rotation steps, each row followed by its count of steps
The counts run from 0 to 437.
[ 14  -5   4  28  16 -16  15   7 -15  15 -21  -1  -1 -16  18  -9 -12   2
   1   6   7  13   8 -16  -6 -24 -10  18  11  -1 -12  10  -2  -1  -6 -10
   0  -7 -10 -19 -32  -6  -3  -1 -14   7   1  -5  14  20 -20   1 -12  12
  23   3  -7  -7 -20  -1 -29]
232
[ 14   4  -1  -3 -10   5  12  11  13  -7   0  -1  21   4 -12   5  -3 -16
 -22  -8   8   6 -10  -8  -9  23  22  -4 -22  18 -13 -21   1  -7   3   0
   5  -4  22  16   9   3 -15   8  34 -13  22  -2 -14 -17  14  10   4   3
  -5  16   2  17  11  -6  -5]
43
[  1  -7   3  -1  -3  -2 -14  10  16   3  -5  27  -9  25   1 -25   1   8
   8 -13   0  -2   1  -4  -5 -19   1 -15   2  -9  -5  -5   0   8   7   0
  10  -1  11   8 -22  24 -13  11   5 -12 -25   0  23  25 -21  19 -21  13
   4  10  -2 -11 -10 -17 -15]
100
[  2  -9   3  19  -1 -23 -17   9  -2  23 -14  -9  -2  -5 -17   3   1   1
  -8 -11   8   7  -7  10  15   7  -2  -8   1 -14  10 -23  13  -4   9   2
   6 -32   8  10  24   9  -8  -1 -16   6  -6   2  32   6  11  37  -5  14
  -4  15  -9 -11 -20  -3  16]
435
[ -9  10 -14 -18  26 -17  16  -2 -26   7   4  -4  -7   2  -3  -9  -1  -8
   4   1   8 -16  31  -6 -14  -9 -38 -12  -7  12  16  13  -7  -6  -5   5
   5  23 -18 -15  -8   9  -6 -14 -13   0   3  11   6   8 -19 -18  10  10
   6   1  -8   0   8   2 -15]
8
[ 28 -14  -8  -3 -29   6   9   5  -2  -1  -9   0  -1   9   2 -19   0  -3
  -7 -10  31  14 -19  -1 -27   0   2  16   0   3 -14  -9  -1   5   6   2
  23   0  -1  10  15   3  10   9  20  -4   4   4  11  11  -9  10 -17 -12
  13  -1  12  -1   4  -4 -24]
49
[  4  24  -3   6  14 -28   5  -1 -25   8  27  17   3   6 -11   4   7  -9
  -4  -3   8  -4  -4   0  16  -5   7 -12 -20  11  12   5  -3  11 -11   9
   8   1 -13   7  10 -10   4 -11   7  -3  21   9   1 -25   8   6  23  -5
  -6   2   3  13  22  22   0]
162
[ -1  -1   4  -1   8  -9   4 -16 -13   3  -2   2  -5  -3   5 -13  -1  17
  -1   9 -10 -19  30  -3   8   6 -23 -18   7  -7 -20   8 -22 -16 -15  -2
  13  22 -21   1  23   9   1  12 -14  -1  -1   3  -3   5  -1 -23  22   9
 -17  -9  -2   5  13 -18  23]
301
[  0   1   4 -24  20 -23  10  -8 -16  -6  11  21 -19   8 -11  -6   6  11
 -28   4  -1  -6  14  19 -11  -4   5   3   8   8   1   5 -14  23   6 -11
  14  13 -14  15  22 -16  19  -1   4  -6  15   2  -5   1  -2  -5  27  25
   1   7  -5  24  13  -6 -15]
169
[ 18   6  15   5  20 -23  -4   7   0  14   1  26  15  -9  13   9   4  26
 -14  -8   8  16 -13   9  14 -15  17  -9   5   6 -11  -1  10  12 -11 -10
  -4  -2  23 -16  -7  -4 -25  14  12  -1  -1 -14   1   2   9  20   4  11
   7  -2   9  27 -14  -4 -26]
392
[-18  -2  -4 -27  22 -18   4   4   2  -8  -1 -10 -24 -16  -9   5  -5  -6
 -10   3  11   3  31  16 -20   2  -9   2  -6   9   9  -1 -15  -5  -1 -12
   8   9 -12   9 -11 -20  13 -15  -8  -5   5   8  -2  -1 -12 -18  18  28
  10  14 -11  14  -1   5  -6]
16
[ -5  -4  -1 -13  14 -18  31   4 -14   3   8   2 -11  12 -23  -8   0 -31
 -16  11  -7  -3  13 -10  -6  12   8   2 -22  23   8   4 -11  13  12   6
 -11  13 -10  -3  12 -17  13   3   2 -20  11   3   0 -15  -2  -6  20  -2
   5   8 -14 -10   8  -2 -29]
335
[ 12   0   7   0 -26  11   1  17  24 -11   4 -17  14   4  -5 -10 -15 -11
  -2   3  -7   2   4  -3 -15  26  17 -17 -19  13 -32   4  -5 -16  -1  14
  18  14  -7   8  -7  -4   3  11  17  -8   3  -5 -17  -7  15  -4   2 -24
 -13   5  -2   3  -5  -7  -3]
200
[-19   4   5 -16  39 -12   9  22  10  12  -3  -3  32   3 -28   5  16 -28
   0   8 -11  11   6 -10  -7  12  -2  10   2   7   5   8   4   7  -1   4
  18  -2  18 -18  -2   5 -12 -12  14  -9 -16  -6  18 -11  12   7  -2 -19
  -7  -8  12 -17   4  -1  -3]
115
[ -4   9  -5  -2  22 -28  10   5  -8   7  19 -10   3   4   1  -4 -12  -7
  -3  -4   6  -9  28   0   8  -8 -21 -17 -17  15   9  24   2   4 -17   0
   8  12 -11 -11  -6  -6 -17 -17 -19   2   7  10  -6  -9   0  -7  17  -7
  -6  -3   0   7   9  10 -15]
9
[ 31  17   6  33 -14  -8  -1  -1  -5   6   9  -8  26 -22  10  17  -4  -7
  20  -1   3  -5 -35  -6   9   3  23  -8  -8  15 -17  -3 -13   8  -9   4
   6  -6   1  -3 -10   6   4   7  -1   4   4   3   7 -17   0  17 -22 -12
   0  -7   8   2 -18   6 -21]
379
[  9  12   0  14  -5   1  -4   9  -5  -6   3   4  15  -9   7 -10   5   9
   3 -23  28  13 -25  -7 -13   6  14  -1   4  10 -24  -7  -1  -4 -10   9
   5  10  19 -17 -17  11   2  26  18   7  -8 -14  -5  -1  -3   8   7 -29
 -12   6   1  11 -21  19 -27]
222
[-10   0  -5 -34  -8  -1  10   7   4 -13  20   6   3   2 -10 -19   6   0
 -20  -9  -9 -11  15   8 -11   9 -10 -16   7  13   0  16 -14  -3  -1   1
  20  35   2   5  -8   4   7   0   8 -10  12  -1 -24   1 -16  -2  21   4
   5   7   4  29  12  -8 -21]
174
[ -1  -7  14 -13  12  -2   3  -4   4  -5  -6  25  10  -2  10   7   5   6
  -8  -9  -4   0   6   0 -17  -5   4   3  22   7 -25  12 -19   5   7   0
   6  17   6 -18 -20   6  -1  11  -4  -2 -18   3   3  18 -38   3 -15  18
  18   2   5   6  -6 -12 -20]
398
[ -5   2   9  20 -23  -2  -8  -9  -6  -7  -4   2 -22   8  19  -4 -12   4
  -9 -20  27 -16  -1  23   9  -9  -7 -19  12   4 -13  -2 -33  11  12  -4
  24 -16 -14  20  16   6  13  -4   4   5   5 -12  17  30 -18   7 -19   9
  -1  17   7  18   0 -12  -4]
151
[ 20 -13  -2 -22 -11 -18   1   9  21  21 -10 -14 -15 -17 -12 -12 -19   2
  -4   6   8  24  11  13 -20   0   3  15  -7 -16  10 -13   3 -13 -18 -12
   3  -1  -4  13  -9 -23  10 -10 -11  -9  -1   8  11  -2   4  14   9  19
  24  -3   4   7 -16   7   1]
189
[-10  16   7  -4 -15 -19 -10   6   5  24  11 -20   2 -11  -7  14   1 -10
 -10  -7  12  -6  -4   4  24  11  13 -18 -17  13  14  -5 -19  -2 -11   9
   3 -23 -16   2   0 -33   9   1  -8  -5   9   5  -5  -7   5  -6   3 -17
 -12  -1  -2   7   3  13  22]
311
[ -3  -3  -4 -11  31 -28   7  -4 -19  16  -8  -2 -16   0  -2  -4  -1  -5
 -17  -2   8  -3  42 -12   4  -5 -17  -9   1   6  -3  -1  -7   4  -3 -10
 -13   8 -13 -12  11 -22  16  -3 -11  -4  -2  12   3   3 -11 -15  30  23
   5   0  -4   5  17  -4   6]
12
[  2 -13  -9  14  10  -7  13  11  -7 -10 -20  24  11   1   3   8   6 -21
  -9 -10  -2  14  -4   0 -17   7   9   0   1   9 -17 -27  -2 -20 -11  -3
   8  -1  11  -1 -16  10  -2  33  25   1  19  -8   3  11   0   0   9  20
  -8  13 -28   8  -5  -5 -11]
216
[  9 -17   8  14  -6  12  11 -16  -4 -12 -16  -8 -22   0  -6 -34 -28  -2
 -18  -2   9  15  13 -16 -19   6  -4   6  -4 -12 -10  -1 -13 -10  22  -9
  -8  18  -7   9  23  19   5   7   7   2   1   5 -13  -1  -6   0  16   6
  12  12   6  13 -17   0 -14]
351
[ 27   6   0   8 -16  -6  -4  -1   7   7  -5  -4   5 -19  20 -20 -10  46
   8  -6  19  11 -11  -5  -3 -14   7  11   4  -5  -7  13 -13 -12 -24  -2
   7  12   3   0 -18   9  -4  13   5   1  -2   4   2  17  -1   0 -20  -2
   3 -19  13   8 -22   2  -9]
74
[ -9   7  -1  -3  25   2   8   1  -5  -6  12  29  18  -5  -3   0  14  15
   0 -12 -11  -5  -7   3  -7   3  33  -6  25   8 -21  18 -16  11  -7   7
   1  18  11 -22 -22  19   2  19  15  -5  -7   6  -6   0   3  -9  18   5
 -10   1  -5  10 -11   7 -10]
395
[ 14  -2  25  27 -25 -10  -6   8   7  22   6   2  -3 -10  17 -18  -9  27
   1 -14   7   3   2 -18  21  -8  20 -13  12  -8 -22  15 -10   2 -20   6
   3  -4 -17  -7 -17 -10 -12  15 -11   5   0   3 -11  11   1   0   1   3
   4 -25  10   9 -21   2  -1]
78
[ 33 -16  -7  15  -7  -3  16  -8 -20   0 -12   4   2  10  -7 -20 -10   2
  -7  10   8   2 -11 -16 -20   0  -6  18   4  -8 -27  12  -6  15   3   0
   7  19 -19  13  25   8  20   6   6   3   6  -1   6  15   8  -4  11   7
  12  -5   4 -15 -14  -2 -21]
54
[  9  -7   5  24   7  -6  -8 -14  -4  21   0  12  -1  23 -10 -17 -15  13
   0  -9   7  -5 -17   2   3 -15  -9  -1   7 -32   2  16   7  22  15   2
  20  -4  11   9  29  27  -6  -3 -15   7 -12  -1  19   4   2  31  -1   7
  -4   8  14  -6 -15   9   3]
278
[  2  13  -3  11 -19 -11 -19 -19 -24   1  17 -18   4 -10  -8   2   8   3
   6 -10  16 -18 -23   9  32   4  -5 -30  -3  16   5   5 -22   9   5  14
   7  -1  -5   8  10  14   0  -7 -10  -3   8   0   4 -15   0   8  -1 -10
  -6  10   6  25   3  -2  -1]
154
[  0  14   6 -10   3 -20 -14 -20 -18   4  14  -6  -5  17   6 -17  -9  17
  -2 -23  30   6   5  11   1 -17 -26 -12  -7  13   1   9  -6  14   8  12
   9  18  -1   0  27   1 -11  -1 -10  12 -15  -6  -8   6 -21   2  -5 -21
   4   3   5  11 -13   3 -27]
2
[ -3   6  -1  -8  16  11  -3   5 -12 -10  -6  18   5  11 -25   0  19  -8
  18   6  -4 -14 -10   1 -17   9  -1   9  12 -16   1   0 -15  15   6   2
  16  11  10  13  18  33   8   0  21 -26  -9  10  19   2   4  12  -9   3
 -15  12  19 -21   5  -5  12]
271
[ 24  -9  -4   1 -14   1   9   3  -4   5   0 -16 -23   5  -7 -14 -27  -2
  12  -5  28   0   1  -6 -16  -3  -7  -7 -24 -11   3 -12   7   3   1  -5
   9  -1 -15  29 -11  17  13 -11  -7  -7   2  24  13  -8  -6  12  -4  11
  14   7   2 -14   1  15  -6]
32
[ 12  15  -7  23  22 -24  13   9 -20   8   2  26  24 -11   1   6   8   5
  14   2  -1   4 -21  -3   9 -13  25  -8  -6  -2  -7  -5   3   7 -29  -5
   0  -2  10 -12 -32  16  -8  13  12  -2  14   2   8 -16  13  10  11   5
 -10 -11  -9   9   0  13  -2]
387
[ -8 -16  19 -10   1  12 -32  -6  29   6  -8  -6 -12   5  -4  -2  -6  22
 -13 -19   7  19   4   9  -1   6  19 -16   9 -15  -1  -5  -7  -3   9   1
  -6 -14  17  -4   7   9  -6  14   1  -9 -33  12   4  -9   1  15   4   8
  -1  -2  11   3 -28   2  28]
418
[-25   3   0 -30  24 -14   6   7  10 -15   8 -19 -16 -18  -8  19  -8  -8
 -15   2   6  -8  31   2  -5  10  -2 -13 -13  23  -8   5  -6 -10 -13 -17
   5   8  -5  -5 -10 -15   0 -15  -7 -16  -2   8 -16 -11  -5 -16  23   9
  -6   6 -10  16  19   6  -4]
17
[ 12 -13  -2   3   0  10  27  -6  -3  -1 -20 -29  -2 -16  -5  -9 -20 -30
  -7  21  -1  15   9 -17 -21  20  -8  13 -15  -2  -1   3 -18 -23   5  -3
   6  15 -16  -6   0   2  11   8   5   1  18  11   1  -9 -10 -10 -13   2
  16  -2   2   8  -8  10  -4]
356
[-20 -22  -1 -12  23  -5   5   5   4   2 -20  -2  -4  -2 -14 -15  15   3
  -7  11  13   9  27  -1 -14   2 -24  16  33 -15  -6  15  -2  -5   7  -2
   8   9  10  -9   9  10   7  -8  10  -4 -21  -9  34  21   2  -1   8  17
   2   2   6 -14 -12 -15   7]
122
[ -2   3   7 -11  -8 -20   8  -3   1  17   6   0  -6  24  -8 -12 -17 -22
 -18 -20  20  16  -6   0  -1  -1  -2  -8 -21   7  22 -23   4   5  14   6
   3  -6  -1   7   7 -19   1   9  -7  -2   0   6  -5 -12 -28  18  -5 -22
  19   9  -8  19  -1  15 -37]
333
[  1   3  -4   1   6 -11   3  10  -4   7  -3 -22  10   4 -18   4  10 -11
  22  10 -16 -19  14 -17  12  19  -6 -17 -10  -8   2   2  -3  -4   7  16
  22   4   2  -5  -5  20 -12 -10 -10  -5 -14  15  21  -3  16  20  -9  -2
 -16   3  -2 -27  -4  -2  16]
429
[-22   2   1 -13  28  -9  19  -4  -6   8 -18   2  13   1 -23  30  22 -18
 -17   6   4  -2   6  10  -8  17 -24  23  16 -14  -9   8 -22 -10  -4  -7
  22   1  10 -13  20   0   9   7  -1   3  -1   5  16   7 -13 -15   8  -4
   3   0   6  -4   8  10  20]
288
[  6 -21 -11   5  -4   1   4   4  -2   9  -1 -23   4   2 -15 -12  18 -10
  13  10 -20 -16  11 -12  -7  24 -15  -7  -4 -10  -7   6 -10  -7  17   7
   8  -2  -9   2  12  10  13  -9  -4 -16 -16  17  33  11  -3   7 -17  10
  -5   3  -1 -37 -13 -17  19]
428
[-20   1   6  10  19   7   3 -18  -7   5 -24 -21  -4   2  -5  15   0 -15
  -7  12   4  -2  23  -6   2  10 -22  13 -12  -7  -6  -5 -43 -11   4   5
   3  -9 -15 -11  24 -10  -4   1   3   3  -5   9  20  -3 -13 -19 -17   3
  -4   4  10  -7   5  -6  30]
135
[  1   3   5 -18  -2 -25  -1   3   3   4  14  12   6  -9 -17 -10   1  13
 -12  -8  31  -5  -7  12  10  -8  12 -17   8   6 -13   8  11   6  -9  -3
  10  11  13   5   4 -11  12  -9   2   1 -11  -3 -11  -8   4  10  37  -1
   2  -8   6  27  14  11  -7]
171
